In the rows, 128 means zero.
One turn moves each row of this set onto another row. After a few examples, where does it send each row asked below?
Zises: [112 152 134 120 138 125 130 145  89 144 156 148 131 167 151 140 121 116
 139 137 127 134]
buzem: [ 99 152 130 119 138 136 134 148  94 145 158 144 134 163 148 144 124 111
 135 133 143 133]
kol: [115 143 137 124 151 121 134 134 102 135 152 151 147 161 125 147 118  99
 151 154 123 126]
Niri: [135 147 143 148 122 100 129 149 119 135 156 141 159 158 124 119 130 135
 151 111 135 107]
Munuz: [ 97 149 120 133 111 134 135 130 126 136 124 134 134 183 103 135 118 110
 142 111 138 160]
parot: [109 143 126 139 105 131 128 130 116 121 120 138 142 178  88 117 123 123
 151 103 143 146]
dep: [115 153 143 142 127  99 138 160 123 139 156 139 159 158 124 123 132 139
 139 106 156 113]
Duded: [122 146 135 148 118 121 134 149 125 134 160 135 163 151 119 123 133 126
 148 107 154 102]
nolil: [101 139 124 147 128 131 141 130 133 133 124 140 140 158 110 130 106 102
 151 120 129 168]
Vumad: [112 147 127 124 132 141 128 139  92 141 159 144 134 162 147 141 122 105
 143 136 131 126]
Bezon: [107 155 133 134 141 129 150 140 134 157 159 128 153 161 139 142 126 116
 138 121 143 126]
zolub: [114 147 132 137 109 114 127 133 112 122 117 142 139 184  92 114 121 133
 149 105 133 151]
mides: [109 148 140 128 124 112 123 164  82 124 153 153 142 159 129 121 130 135
 139 118 157 116]
Lamep: [113 134 132 155 118 116 132 139 121 114 120 147 148 153  93 110 111 121
 157 108 139 151]
dida: [111 147 122 136 109 128 129 124 121 134 122 138 132 185 105 131 116 111
 149 115 121 159]
Sogu: [127 149 133 139 136 130 141 129 129 152 159 130 152 161 140 137 124 112
 150 126 122 119]
zali: [116 141 144 135 132  91 122 159  95 117 150 162 154 157 107 130 124 120
 150 136 143 112]
gug: [110 143 133 131 118 129 122 157  84 122 156 150 146 153 125 122 131 125
 143 117 161 109]
Kopez: [102 150 141 119 158 111 141 145 105 139 151 151 146 165 127 149 120 108
 141 150 134 134]
pelef: [101 137 131 151 120 117 137 144 124 117 120 145 149 152  92 113 113 122
 151 105 152 154]
fuz: [113 136 136 138 127 112 122 154  99 115 154 157 157 150 102 132 126 108
 154 134 151 103]
Bev: [100 149 131 134 111 120 133 139 116 125 119 140 141 182  91 118 123 132
 142 101 151 153]
fidot: [ 99 144 133 122 152 131 141 140 108 137 154 147 149 158 122 152 122  96
 145 149 142 125]
vara: [ 96 144 128 144 134 119 144 136 132 136 122 141 138 162 113 131 106 110
 145 119 133 174]
bip: [122 143 138 132 119 118 117 154  79 121 154 154 143 157 127 119 129 130
 148 121 145 110]
pela: [101 153 127 131 115 117 134 133 122 138 121 139 130 189 107 131 117 120
 140 113 128 166]
bal: [107 141 129 146 131 118 139 130 129 134 121 143 138 162 113 129 104 108
 151 122 119 171]
lufe: [121 157 142 133 145 108 145 141 127 156 156 134 149 168 144 137 123 126
 140 125 124 131]
zal: [108 139 136 151 123 104 135 145 120 117 118 148 146 156  95 110 111 129
 150 107 142 158]
Sobi: [100 143 140 132 133 102 129 165 101 119 152 158 156 153 104 134 127 117
 143 131 164 112]

Munuz -> Bev
fuz -> fidot
Lamep -> nolil
Now find these:
Duded -> Bezon
Vumad -> gug

One turn moves each row of this set onto another row. After a few examples, where does it send each row asked below?
patas: [144  99 147 114 126 125 156 126 118 137 132 133 106 132 120 144 109 122
 130 112]
sabi: [140 117 138 100 136 121 142 154 135 142 132 155 141 105 121 134 107 143
 144 136]
savin: [112 104 136 122 137 128 126 149 130 123 137 130 128 132 113 149 105 167
 158 112]
sas: [145 120 133  98 133 126 143 145 138 141 135 149 150 108 135 146 110 139
 143 143]
vuve: [128 141 122 108 124 106 131 137 140 160 124 115 124 137 141 130 118 124
 129 107]
rab: [121 119 134 101 134 123 130 154 151 133 133 114 137 117 118 148 127 154
 124 106]
bado: [142 104 127 120 126 129 115 147 106 128 110 126 139 126 144 142 104 120
 124 139]
lefek: [134 138 131 139 115 133 138 144 127 157 126 122 111  99 134 128  95 136
 137 129]
par: [143 108 138 117 123 134 114 157 109 124 115 113 134 123 133 140 109 118
 121 136]
nus: [134  96 151 127 131 123 157 127 119 137 134 134 117 125 111 146 102 124
 137 115]
vugul: [139 113 143 134 112 136 134 135 118 109 111 115 129 128 144 117 100 151
 162 124]
vabo: [112 102 131 128 134 123 128 155 118 126 134 124 126 130 115 139 104 166
 157 108]
verub: [126 128 117 110 116 107 136 122 140 160 134 115 118 141 137 126 114 120
 140 113]
mef: [145 130 132 124 120 117 146 101 129 128 117 136 141 138 140 141 112 127
 157 127]
fedo: [142 125 135 125 123 115 149 102 138 130 114 128 136 143 143 139 107 122
 148 124]
dize: [135 107 138 132 119 134 128 139 117 117 111 114 129 113 154 116  98 150
 163 119]
Rivab: [130 101 128 122 128 132 140 146 138 139 130 123 103 136 147 140 102 157
 145 153]
zod: [123 103 119 117 130 122 139 147 131 138 136 125  98 140 148 142 112 143
 143 149]
nadif: [123 121 136 109 135 123 120 152 155 134 129 114 139 121 118 150 132 144
 121 115]
Mev: [141 111 143 133 114 142 136 137 124 109 114 117 135 112 150 118  99 148
 156 116]
dinoz: [145 126 142 120 117 126 145 103 125 125 112 135 146 138 141 138 119 127
 149 127]
famat: [146 113 139 127 115 135 136 137 120 107 111 120 140 123 146 114  96 143
 160 121]
goru: [113 106 124 131 130 124 127 152 122 115 130 122 124 123 118 136 107 170
 158 117]
faf: [130 137 123 113 125 108 140 127 147 158 131 122 119 139 141 129 122 124
 131 106]
gib: [130 126 132 110 137 129 119 156 154 140 130 114 137 115 122 135 132 140
 122 110]
Ragoz: [130 137 125 131 118 133 133 138 129 155 122 114 111  97 119 137  98 129
 131 129]
vutat: [113 100 132 121 138 122 129 154 125 113 130 126 129 121 119 139 111 166
 158 113]
sanos: [122 130 127 103 134 126 119 155 149 140 134 110 136 117 121 148 123 150
 126 110]
kan: [128 135 120 103 122 110 136 135 143 158 130 113 120 139 145 122 118 119
 138 112]
peg: [145 124 135 124 118 118 145 104 131 131 113 128 149 137 143 132 105 118
 149 124]

Mev -> nadif
goru -> vuve
verub -> dize
Now find these:
nus -> zod
sabi -> patas
vutat -> faf

One turn moves each row of this set onto another row. After a few examples, where does it send each row asked below?
bag: [122 138 131 150 122 126 138 139 126 128 134 140 121 115 143 165 127]
ded: [111 126 121 131 117 117 131 115 115 116 146 130 150 136 148 141 119]
beved: [122 133 129 109 138 130 117 113 124 134 117 131 159 133 142 142 123]
Luraz: [126 132 139 105 138 122 114 132 125 140 123 135 154 122 116 114 126]
razi: [141 133 143 131 119 129 130 118 117 133 133 121 122  88 151 123 106]
satol: [129 123 123 123 112 133 119 124 130 131 124 139 142 152 110 116 115]
bom: [132 131 142 130 130 118 116 101 108 146 127 129 154 111 143 150 134]
dur: [133 130 143 145 122 115 124 115 125 150 114 121 128 111 106 102 122]
mesut: [140 139 132 136  97 135 136 123 136 132 148 109 127 108 143 140 132]
pozir: [150 131 128 131 102 145 136 142 125 128 134 122 126 127 116 122 135]
Sasi: [122 135 105 138 125 152 135 132 120 121 133 155 131 127 127 137 127]
Bapab: [133 126 153 132 130 116  99 124 117 158 123 137 146 108 125 126 130]
kalez: [142 151 142 144 129 131 114 110 142 137 115 146 119 122 127 108 123]
komut: [107 126 121 140 137 121 132 124 127 135 134 144 109 145 148 129 111]
Riveg: [118 125 122 163 139 125 122 116 131 154 123 138 110 119 138 109 121]
Febu: [128 125 109 129 116 147 126 124 143 149 124 143 118 106 111 117 124]
Lan: [123 129 132 141 120 115 134 128 144 156 128 129 107  93 126 142 125]
piv: [121 130 146 157 113 115 116 117 124 138 124 110 138 102 152 138 119]
suba: [145 136 109 131 119 113 127 131 134 132 134 138 139 147 121 126 146]
vaduz: [128 110 109 132 124 112 123 139 117 140 136 128 133 127 160 141 113]

Luraz -> Bapab
satol -> dur
vaduz -> suba
Now find these:
bag -> Sasi
mesut -> komut

One turn moves each row of this set onto another row. After a few examples, where does it send each row asked below?
Kek: [143 130 114 142 142 121  93 155 135 134 131 128 138 129 106 124 111 119
 146 118 123 110 141 137 113 135 123 127 144 138 145]
pul: [129 158 124 133 111 140 116 146 131 130 152 144 121 137 126 135 122 144
 136 122 115 127 151 127 142 116 154 110 120 149 124]
fotur: [113 133 123 137 126 136 113 118 136 136 122 146  95 155 137 145 110 136
 118 127 115 122 151 134 135 117 133 123 123 123 116]
dof: [130 123 113 120 139 139 144 132 131 133 121 118 150 139 109 114 134 123
 111 107 133 125 107 137 126 132 132 131 151 141 162]
rado: [133 150 129 134 115 142 107 135 136 125 153 149 126 129 122 126 121 141
 139 113 109 111 163 119 133 122 134 116 112 145 122]
veme: [137 149 124 135 121 141 118 140 119 130 154 146 135 129 113 131 133 137
 140 117 107 115 160 121 127 136 134 128 106 139 131]
Nane: [145 143  97 130 131 133 133 140 137 141 111 134 128 143 142  96 128 133
 106 105 123 106 104 135 144 121 134 135 123 149 136]
Fona: [143 131 105 140 148 120  95 155 147 135 118 120 141 133 112 125 109 119
 137 108 127 124 124 138 118 116 129 125 150 153 146]
bama: [134 151 143 140 118 132 111 133 128 119 152 147 124 125 124 142 118 139
 141 119 119 122 154 119 134 127 146 108 122 146 120]
gupu: [124 139 133 136 115 139 124  99 147 120 126 148 125 148 146 100 114 130
 100 101 141 111 119 129 130 121 127 124 134 128 124]
desel: [140 125 131 135 118 122 143 116 138 123 105 131 140 122 140 135 125 129
 114 105 124 137  94 133 129 136 140 113 147 149 143]
mutig: [134 128 105 134 147 130  97 154 150 141 115 120 131 123 110 128 108 116
 138 108 132 121 133 145 128 115 134 130 150 151 145]
gife: [154 135 108 138 147 145 105 132 158 126 131 110 145 131 111 136 128 108
 116  97 138 142 119 126 123 115 134 114 124 143 133]
tife: [124 118 126 141 124 134 133 115 114 130 129 146 111 147 137 138 119 132
 112 130 117 126 137 128 116 144 127 128 122 105 120]
kadul: [147 146 122 143 142 146  96 127 159 114 144 120 138 125 120 140 128 109
 119 103 141 131 131 121 123 120 132 108 112 134 119]
Kebod: [120 127 125 140 124 132 120 117 126 128 123 149 104 151 148 132 109 138
 110 128 119 114 141 128 124 128 125 126 117 112 110]
divez: [129 125 110 123 128 130 144 126 124 141 118 134 149 146 113 106 127 132
 117 111 131 116 108 139 126 137 133 130 155 139 159]
libus: [148 127 112 132 141 134  98 131 154 129 111 111 155 125 108 139 116 115
 131 103 124 135 126 133 120 122 118 118 135 150 145]
Voluz: [122 128 129 136 119 129 138 109 120 130 125 148 141 148 129 104 121 127
 113 112 134 114 118 138 114 147 123 140 147 122 147]
guka: [139 130 148 143 123 121 143 108 127 114 106 140 125 128 146 131 119 131
 104 107 124 119 108 129 123 140 133 126 135 132 127]
piba: [145 134 120 141 128 129 140 130 126 131 112 144 114 140 144  98 123 132
 100 104 117  97 117 131 128 133 126 143 121 128 127]
foviz: [142 122 109 129 138 142 104 133 155 135 110 112 146 111 108 143 120 112
 133 102 124 134 132 141 125 126 123 127 135 148 146]
mas: [138 128 128 136 126 126 132 127 144 121 117 120 137 121 144 131 126 119
 115 108 135 145  92 136 136 131 145 119 151 155 147]
tulut: [145 139  97 130 128 131 140 135 136 138 110 143 125 143 146  93 125 130
 114 105 123 106 110 130 141 121 132 140 116 136 128]
voz: [140 134 107 135 147 151 111 132 158 129 130 112 140 119 112 143 132 103
 119  97 143 143 124 134 125 116 139 122 125 142 134]
Baze: [120 138 122 126 119 138 133 104 161 118 118 144 130 143 143 108 117 134
 109  96 138 121 110 123 135 104 136 112 135 137 122]
mera: [151 140  99 146 152 131 100 156 151 131 137 119 132 138 118 120 121 110
 124 103 141 134 117 131 123 111 144 121 139 145 134]
Reva: [116 123 117 138 127 141 133 120 120 139 132 145 108 151 123 152 129 126
 119 125 111 136 146 135 118 139 134 132 121 110 131]
Vukeg: [126 125 111 123 129 126 150 121 119 138 117 141 148 148 116 104 124 130
 125 114 133 116 112 136 122 137 132 136 150 128 152]
bul: [145 134  99 125 130 139 124 143 145 140 110 121 134 134 140  99 127 124
 112 106 121 113 108 140 147 123 123 139 125 155 148]
Dudol: [148 148 107 149 152 132  95 160 144 129 147 127 120 136 118 116 121 113
 127 111 140 112 134 128 125 117 140 121 124 134 124]
veri: [132 147 124 126 107 145 127 138 122 131 146 139 140 132 113 145 131 142
 140 121 102 134 154 129 132 134 140 116 116 145 137]
rabes: [144 128 131 138 137 131  99 127 148 117 123 118 151 114 108 152 119 117
 138 109 121 129 137 130 112 137 116 113 129 138 139]
Duk: [139 141 102 144 152 136 103 155 152 135 133 120 124 126 122 129 121 105
 126 105 149 133 122 139 131 110 151 127 137 147 131]
dem: [131 151 138 138 121 134 120 133 115 123 158 146 138 130 114 142 129 134
 142 122 121 126 152 122 124 140 145 119 120 139 132]
Vadi: [130 149 119 126 109 141 119 148 126 137 144 143 128 136 116 131 122 147
 141 122 101 119 160 131 137 123 140 118 120 148 134]
goge: [124 125 109 134 118 145 117 118 129 148 127 145 102 153 131 136 119 129
 121 127 107 123 154 137 134 134 123 134 114 116 127]
Kez: [118 136 121 124 134 139 122 129 164 120 116 126 130 137 136 109 118 131
 105  96 135 118 108 133 138  98 136 115 146 155 138]
Sazud: [141 124 134 134 118 117 146 109 135 121 105 137 137 123 143 133 120 129
 123 109 127 137  98 129 131 137 141 117 144 139 135]
gafo: [128 156 130 131 111 143 126 135 128 124 154 139 133 134 119 149 131 140
 133 120 117 140 148 124 134 125 154 108 118 145 127]
kul: [115 124 130 143 119 131 122 109 125 124 132 151 111 150 148 137 112 132
 112 129 125 130 136 130 118 134 129 123 127 109 115]
zus: [120 142 119 127 121 140 128 111 162 121 119 137 134 142 142 111 123 134
 101  94 138 122 103 129 136 104 137 110 138 148 129]
Fud: [111 133 127 145 123 131 120 115 128 132 132 148 105 151 142 157 118 126
 123 132 123 143 139 137 126 133 142 125 128 119 122]
tov: [123 122 117 136 120 138 122 114 120 137 128 148 112 154 138 125 114 134
 113 130 118 116 144 131 122 139 119 133 118 106 120]

rado -> bama
Baze -> Sazud
Now find these:
Kek -> Dudol
fotur -> Fud
Kebod -> kul
dof -> bul
mutig -> Duk
desel -> divez
piba -> gupu
veri -> Vadi
libus -> Fona

One turn moves each row of this set onto another row. After a few examples, where does it send each row asked below?
poviz: [128 118 125 150 117 132 121 139 131 113 135 113 123 101 116 120]
veret: [135 139 123 141 155 128 145 128 123 134 114 115 116 149 138 133]
rozu: [124 130 127 136 110 142 125 138 162 121 123 119 136 137 110 140]
depo: [124 106 145 139 120 124 116 100 145 133 130 117 134 136 128 122]
Rezu: [135 138 112 114 116 132 121 122 138 116 108 139 132 118 149 113]
Puf: [145 141 115 134 119 117 125 138 125 109 103 117 141 136 111 121]
kido: [127 122 105 142 122 115 128 119 165 125 115 124 123 125 149 124]
suzor: [144 126 120 125 130 119 127 129 129 151  93 123 130 141 149 123]
komin: [129 126 130 109 119 126 129 130 141 146 140 130 127 111 144 153]
Lesep: [124 117 134 150 113 130 114 133 134 119 137 109 130 112 109 115]
Geb: [138 144 126 122 113 118 143 113 120 138 118 152 132 109 133 125]
mav: [129 152 121 130 119 115 139 139 135 128 125 136 130 148  97 126]
nele: [126 140 115 123 117 115 111 115 121 118 128 133 142 112 108 138]
nivu: [112 133 127 129 139 113 143 115 113 132 122 154 130 141 139 129]
Gopap: [121 106 125 112 119 141 128 127 127 123 137 142 133 121 151 129]
bukuz: [130 117 147 148 145 116 136 119 132 132 117 136 131 148 110 124]
Rir: [141 107 112 128 129 115 125 122 139 150 140 115 112 140 135 143]
Mem: [114 159 126 146 114 126 141 113 132 122 122 114 131 140 129 115]
Pumo: [120 116 115 130 122 121 146 135 136 135 137 146 139 105 144 136]
fof: [140 125 126 139 124 116 119 161 118 117 134 136 118 118 135 139]
sekup: [115 128 140 147 114 115 129 121 149 132 128 100 127 110 135 135]
gine: [107 143 112 122 125 114 129 140 131 123 126 133 114 135 155 118]
seb: [127 130 143 133 107 134 128 127 141 125 133 128 133 133  97 149]
Muniv: [136 108 128 138 140 124 127 129 131 135 118 113 113 128 144 159]
Zor: [150 129 111 125 134 115 128 130 125 151 107 128 119 143 150 128]
Lup: [132 140 132 134 113 123 110 109 125 128 124 113 128 130 122  97]
Zota: [149 141 134 131 105 124 136 138 115 133 110 124 131 143 110 116]
bolez: [120 117 123 125 122 139 124 147 116 114 125 127 140 128 110 150]
refip: [133 134 123 139 115 140 130 136 170 128 128 118 132 136 121 139]
gogok: [128 122 145 124 115 124 137  98 116 132 129 128 112 124 136 142]
degar: [143 133 119 116 126  94 116 125 110 134 116 121 121 123 133 137]
rugiv: [122 129 124 120 139 115 139 114 118 127 124 154 126 136 151 122]
Bulo: [127 138 130 134 106 150 125 138 140 149 102 134 134 131 135 118]
nezav: [131 109 128 145 122 150 139 118 129 138 131 119 139 126 111 111]
ramo: [129 146 137 156 124 120 128 116 128 130 103 117 138 116 124 112]
likul: [118 101 112 129 150 128 136 123 124 137 133 117 121 117 130 140]
nute: [122 146 139 154 114 117 120 114 129 111 123 136 124 143 125 113]
Vog: [124 115 136 152 121 144 133 121 132 135 127 108 144 124 109 115]
nanof: [117 141 114 120 128 112 139 133 130 126 127 139 115 124 161 119]
govem: [137 120 108 122 137 142 146 129 123 143 130 125 148 149 132 129]
Ped: [132 111 125 119 134 130 118 124 154 135 126 145 139 123 144 147]
fidi: [147 134 114 119 137 103 122 125 109 133 114 124 117 128 143 142]
dipan: [136 129 148 131 115 135 125 118 137 120 139 129 128 133 106 155]
rulat: [125 118 114 134 109 135 133 157 138 145 130 134 136 139 112 130]
gano: [126 148 135 126 123 138 128 144 129 109 107 129 125 151 114 129]
kulos: [143 135 120 136 140 105 121 134 124 127 137 125 100 146 128 124]
tesak: [117 140 126 124 126 120 128 143 139 121 132  93 111 132 127 118]
Dafo: [124  98 122 136 135 128 125 141 133 146 134 127 103 122 138 127]

Mem -> likul
sekup -> veret
Now find these:
degar -> refip
Lup -> Rir
bukuz -> fof
Zor -> seb

